One vector is turned by the same rotation once a tick. Each row is the vector after some number of ticks, and that number follows the row.
The counts run from 0 to 377.
[113 145 105  94  89 169 101 126 108  99 134 163 165 133  99 178  98 104
 151 151 130  96  96 109 109 140 149 131 140 137 152 121 169 136 165 111
 117 106 151]
17
[112 110 124 158 102 143 109 152  95 120 116 138 124 106 133 183  91 108
 143 128  96 118 163 101  82 122 153 153 135  73 192 151 128 130 147 102
 159 131 140]
347
[133 161 161  91 119  90 145 199 129 146 108 166 156 151 146 130 188 144
 171 111 116  95 158  78 148 129 108 100 124 110 100 130 105 108 107 108
 143 155 128]
93
[120  93 115  96 133 140 154 128 151 117 105 118 138  50  62  79 106  87
 126 104 126 125 105 145 155 140 104  94 129 145 141 130 125 131 122 135
  93 142  92]
305
[147 159 133 138 139 150 109 170 121 128 141 162 136 111 148 145 134 173
 116 161  95 128 121  93 130 158 131  96  85 160  99  85 153 146 184 122
 127 149 169]
70
[144 141 113  65  88  95 129 154  88 129 165  89 159 128 144 149 145 111
 160 142 102 119 134 148 131 144 151 130 154 159 131 114 191 114 165 109
  90 121 169]
45
[115  84 140 159 122 130 151 124 180 128 111 121 110  63  78  92  68 127
  88 118 136 125 148 111 145 114 109 123  86  65 166 139  99 130 112 137
 134 146  75]
140
[ 89 124 119 115 109 130 128 181 110 146 125 148 133 147 173 177 131 119
 179 103 104 125 136  95  79 141 162 157 132 115 141 140 150 141 161  91
 186 112 109]
348
[162 145 140 165 128 188 128 104 134 129 123 164 107 126 117 150 105 166
 148 123 129  90 170  92  86 187 158 134 137  90 147  96 107 112  84 122
 148 142 162]
10
[ 62  64  80 116 107  64 110 100 146 128 145 123 151 141 123 113 103 130
 130 116 139 161 122 147 138 122 150 142 108 154 117 134 134 163 149 112
 182 121  93]
190
[154 139 117 164 123 122 106 135  95 106 128 153 159  77 118 146 127 160
 101 194 112 135 145  89 158 116 139 130  90  60 116 131 112 123 145 115
 119 155 185]
67
[183 128 126 120 115 136 121 153 120 131 150  96 102 119 124 149 112 122
 127 155  88 109 152 167  95 163 165 128 140 178 140 109 186 145 164 121
  95 170 171]
46
[130 153 137 106 146 141 148 147 122 156 134 150 160 130 155 128 166 176
 186 137 125 113 115  85 141 122 128 139 101 117  42 101 100 151 150 116
 138 109 193]
65
[100  92  99 162 123  66 114 144 132 129 130 107 120 149 124 102  71 132
  67 114 110 168 134 145 111 111 139 138 106 121 160 150 163 153 133 143
 158 135  45]
327
[115 142 105 107 152  77 102 156 104 139 139 155 142 195 181 137 166 111
 124 133 116 152 129 122 121 134 150 115 125 184 101 119 172 144 127 126
 152 122 151]
239
[153 161 147 177 185 130 106 170  98 146 115 111 110 123 168 132 132 155
  93 109 111 150 180 116  87 145 167 129 141  91 158 120 151 112  94 138
 113 128 125]
124
[125 129 139 132 147 186 172 125 162 136  99 166 108  81  86  86 119 149
 138  78 132 109 116  95 120 173 115 109 103 129 116  94 107 128 132 133
 135 142 107]
143
[ 97 142 123  76  73 107 165  91  96 132 122 136 166 122 147 139 149 159
 169  98 134 130 127 105 125 156 123 157 147  92 143 101 122 104  95 122
 140  93 135]
8
[104  99 123 162 144  96  98 127 142 137 108 108 124 130 100 105  99  77
  81 145 151 135 138 133 161  64 127 111 118 109 110 168 134 160 113 137
 120 121 114]
108
[129 157 147 168 154 138  90 173 101 141 128  79 103 132 158 166 115 114
  98 124 124 130 163 151  89 134 159 127 150  76 154 131 176 126 117 156
 106 113 112]
128
[187 126 159 154 137 182 145 105 136 121 115 162  98  98 105 114 149 129
 143 160 116 112 166 100 146 125 134 148 118 103 113 147  94 126 129 104
 152 168 205]
229
[184 150 178 145 133 162 173 120 163 133 108  96  76  93 128 107 132 102
 110 142 147  95 155 157 141 126  77 133 117  78 121 136 114 111 105 133
 102 152 159]
87
[134  71  94 120 113 141 126  69 154  98 116 131 113 103  80 103  84  91
  97 163 117 152 123 156 158 146 112 127 104 171 157 121 142 143 154 110
 134 156 135]
26
[116 116 100 128  92 176 102 148 128 102 119 175 137 107  98 144  69 129
 128 150 113 111 115  94  90 167 154 102 125 150 175 106 164 154 171 108
 127 144 111]
350
[112 109 113 100  89  97 200 110 159 153 127  76 108 139 151 106 129 149
 149  80 114 116  99 175 111 147 107 171 124 129 116 138 155 134 155 135
 146  94  94]
0
[124 137 125 165 112 148  79 132 130 130 128 145 120 173 153 184 104 131
 158 148 123 102 167  79  90 136 175 136 124  93 133 157 128 132 111 106
 176 125 134]
15
[142 159 120 104 131 188 131 151 113 155 162 142 160 131 115 149 123 150
 215 126 111  84 116 112  88 150 181 140 159 149 116 128 140 137 135 124
 105 124 166]
179
[150 155 105 190 170 163  96 142 101 133 163 169 179 107 100 132  99 154
 103 156 119 133 115  93 122 113 166 119 131  90 137 144 146 141 130 145
 107 140 131]
318
[154 125 138 163 156 171 166  84 159 144 101  97  66  97 119  65  97 126
 118  99 142 119 135 171 110 161 137 124 140 103 151  92 131 118 105 168
 112 120 108]
334
[108 112  97 159 131  91  98 164  93 127 141 129 157 135 133 146 110 134
  84 136  91 167 127 124 113  87 159 144 110  93 153 168 172 146 149 118
 131 124  82]
323
[ 97 155 101  87 105 152 129 180 129 140 131 184 153 139 132 166 117 137
 185 117  95 104 105 100  87 166 150 117 115 183 126 104 147 153 176 103
 156 130 101]
349
[106  55  96 164 123 101 100 115 155 152 130 132  88 138 120 133  72 133
 108 126 119 146 156 124 115 135 173 132 105 158 125 140 142 165 168 105
 164 151 110]
189
[ 77 119 101 110 109  60 173  91 153 139 128 111 151 137 127 106 126 147
 120  81 150 150 114 153 143 140  96 137 142 119 131 114 133 123 102 150
 137  94  49]
332
[164 144 116 169 120  87  92 128 137 131 171 118 135 168 127 150 129 165
 116 180 103  98 180 118 113 101 180 130 129 123 130 152 168 124 118 117
 136 174 135]
43
[202 151 117 117 106 168 159  97  95 139 133 144 158 101 107 110 144 152
 139 128  87 123 118 147 122 162 128 149 142 130 171 128 158 102 149 126
 122 146 189]
370
